Turns, then the turns between two rows, first turn first; the first pair answered:
U (before -> after):
[  0.7   9.2 -14.6  13.9   6.1  20.2  43.8  -9.8   4.1  50.0  25.0  -4.3
  25.1 -10.0]  ->  [ -3.2   3.9 -11.2   7.6 -18.8  27.9  34.0 -17.7 -12.8  52.4  29.2  -1.0
  23.7  -7.6]
[-13.3   8.3  16.5  -3.2  23.9 -42.8  -6.9   3.8 -11.3 -37.3 -18.2 -31.0
  34.7 -19.1]  ->  [-18.2   5.4  23.7 -12.9 -18.6 -30.3 -28.5 -11.4 -37.8 -33.1 -12.5 -26.4
  24.9 -17.0]
[ -2.4  -2.9   9.7 -17.2 -33.5  28.8 -27.4 -25.1 -36.2  -2.3  11.5  17.7
 -16.1   8.7]  ->  [ -1.5 -27.8  29.3  -8.8   4.6  32.0   1.8  -0.8  18.3  -5.3 -18.6  37.3
 -26.4  19.5]
[  2.3  26.9 -18.9  11.8   9.6 -15.7  36.9  13.4  11.6   5.3  -5.9  -3.8
 -12.2 -11.3]  ->  [  0.6  32.9 -25.5   7.4 -17.5 -16.5  21.9   1.3 -18.8   3.4   8.2  -9.7
  -9.5 -13.8]
M (before -> after):
[ -3.4 -20.2  33.2  -2.4   6.8  13.4 -12.5  21.3  35.5   8.5 -21.5  25.9
 -50.8  -5.8]  ->  [  0.6  -2.9  12.6  -3.5  43.6 -12.4 -16.2  25.3  29.4 -15.3  -5.7   5.5
 -45.5 -28.7]
[ -9.5  -2.0   6.2 -12.4   0.1 -23.4  50.5  39.7  73.8  14.7  15.0   7.7
  29.2  32.1]  ->  [ -8.1  19.4 -13.7 -14.7  24.4 -44.9  41.0  32.6  53.7  -6.1  37.9 -19.3
  37.9   7.7]
[ 30.5 -25.2  12.1  -8.5  33.7  28.1  33.9   9.4  41.8  41.4  -5.1  36.8
 -20.1 -14.8]  ->  [ 34.5  -5.3  -8.6 -10.0  71.3  -0.5  25.1   4.6  29.4  13.2   9.8   8.8
  -9.3 -38.3]
F (before -> after):
[-18.1   8.2  -9.1  12.4   9.9 -42.7 -44.1 -47.0 -50.3 -36.0  17.2  15.5
 -15.1 -16.8]  ->  [-11.9   8.7 -14.8  29.0 -42.6  -0.6 -21.4 -50.6 -60.9  23.1  23.7  19.8
   9.9   1.9]
[ 20.4  22.2 -38.6  25.8  36.1   1.7  38.7  20.5  16.1  20.0  11.2 -18.1
  35.3 -12.0]  ->  [ -4.1 -18.3  16.2 -23.3  32.7 -27.4 -31.9   2.6   9.1 -56.2  -5.6   3.4
 -45.5  -1.2]
[  5.7  15.0  -1.8  21.9 -55.0  35.4  41.2  12.7   7.9  63.6 -24.8  10.0
  10.5  25.6]  ->  [  9.7  31.6 -26.1   9.3  67.1 -33.5  37.6  29.4  33.7 -22.0 -14.0 -19.3
   7.6 -17.4]
Now pairs of rows:
Each pair is two turns apart.
[ 37.4 -12.6 -26.2   0.9  27.1  16.9  47.7  34.0  10.3   2.8  15.4 -18.6
  36.6 -11.5]  ->  [ 30.1 -20.2 -14.3  -6.5 -42.0  41.2  26.6  13.1 -19.8  34.4  20.0  -5.6
  23.6   8.1]
U M
[  9.9   5.0 -17.0   8.1  21.8  -0.3   8.8  -7.1   5.4   4.0  -2.9 -13.3
   8.3   5.6]  ->  [  3.9   3.6 -13.7  -1.9  10.1  -5.7  -8.6 -17.8 -13.5  -6.8   1.3 -15.1
  -6.8   1.5]
U F
[ 20.9 -14.2  15.5   0.1  21.3   0.1   9.7   0.1  32.9 -30.2  -2.4  26.4
 -17.4  13.7]  ->  [ 23.2  -9.2   4.5   8.0  28.8   2.0  20.7   3.2  39.7 -23.9   1.5  22.0
  -6.6   8.5]
F M
[-12.4   6.2  20.9  33.6 -19.1   2.9   1.9  41.7 -25.2  16.4 -10.0  30.9
  23.1  26.4]  ->  [ -8.2  26.3  -5.2  28.5  19.0 -24.6   1.2  39.5 -36.9  -9.5  11.2   5.1
  35.1  -0.7]
F M
[-11.1 -20.1  18.5  41.5 -12.3  24.4 -11.7  -3.5  33.4   0.7  -4.9  46.5
  -6.8  32.6]  ->  [  1.5  13.7 -25.0  54.6  43.7  -2.9   5.5   4.5  31.3 -12.4  18.8   8.3
  29.2  -3.0]
F M
[  6.0  -0.6   7.0  -8.7  47.7 -31.4 -15.3   9.3  18.7 -56.3   5.1  -5.9
 -24.4 -17.4]  ->  [ -2.4  -7.0  17.6 -22.3 -18.5 -18.1 -47.1 -13.8 -21.0 -47.2  12.5   4.3
 -40.7  -2.3]
U U
